array([[-0.68, -0.04, -0.12,  0.26,  0.04,  0.37,  0.27, -0.20,  0.29],
       [ 0.27, -0.32,  0.15,  0.04, -0.25, -0.29,  0.07, -0.15,  0.15],
       [-0.01, -0.07, -0.39, -0.01, -0.08,  0.29,  0.10, -0.32, -0.22],
       [ 0.65,  0.04, -0.01, -0.19,  0.05, -0.16, -0.26,  0.09, -0.35],
       [ 0.14, -0.12, -0.26,  0.03, -0.31,  0.11,  0.31, -0.27, -0.20],
       [-0.12, -0.21, -0.06, -0.14, -0.12, -0.26,  0.00, -0.11,  0.15],
       [-0.10, -0.08,  0.01,  0.03,  0.07, -0.01, -0.14, -0.07,  0.16]])
Rows and columns are numbered from 0.
Give the bottom entry of the column that holds the smallest entry.
Answer: -0.10
The entry at row 0, column 0: -0.68
Give the entry in row 2 and column 0.
Answer: -0.01
The bottom-right entry is 0.16
Give the centre entry.
Answer: 0.05
Give the entry in row 2 and column 1.
Answer: -0.07
Give the entry in the top-right corner.
Answer: 0.29
Give the entry in row 1 and column 0.
Answer: 0.27
The entry at row 2, column 2 is -0.39
The entry at row 0, column 1 -> -0.04
The entry directly below 0.65 -> 0.14
The entry directly above 0.09 is -0.32
The entry just right of 0.11 -> 0.31
The entry just right of -0.39 is -0.01
Give the entry just right of 0.37.
Answer: 0.27
The entry just right of the largest entry -> 0.04
Give the entry just right of -0.15.
Answer: 0.15
The entry at row 1, column 2: 0.15
The entry at row 0, column 2 is -0.12
The entry directly below -0.04: -0.32
Give the entry just left of -0.25.
Answer: 0.04
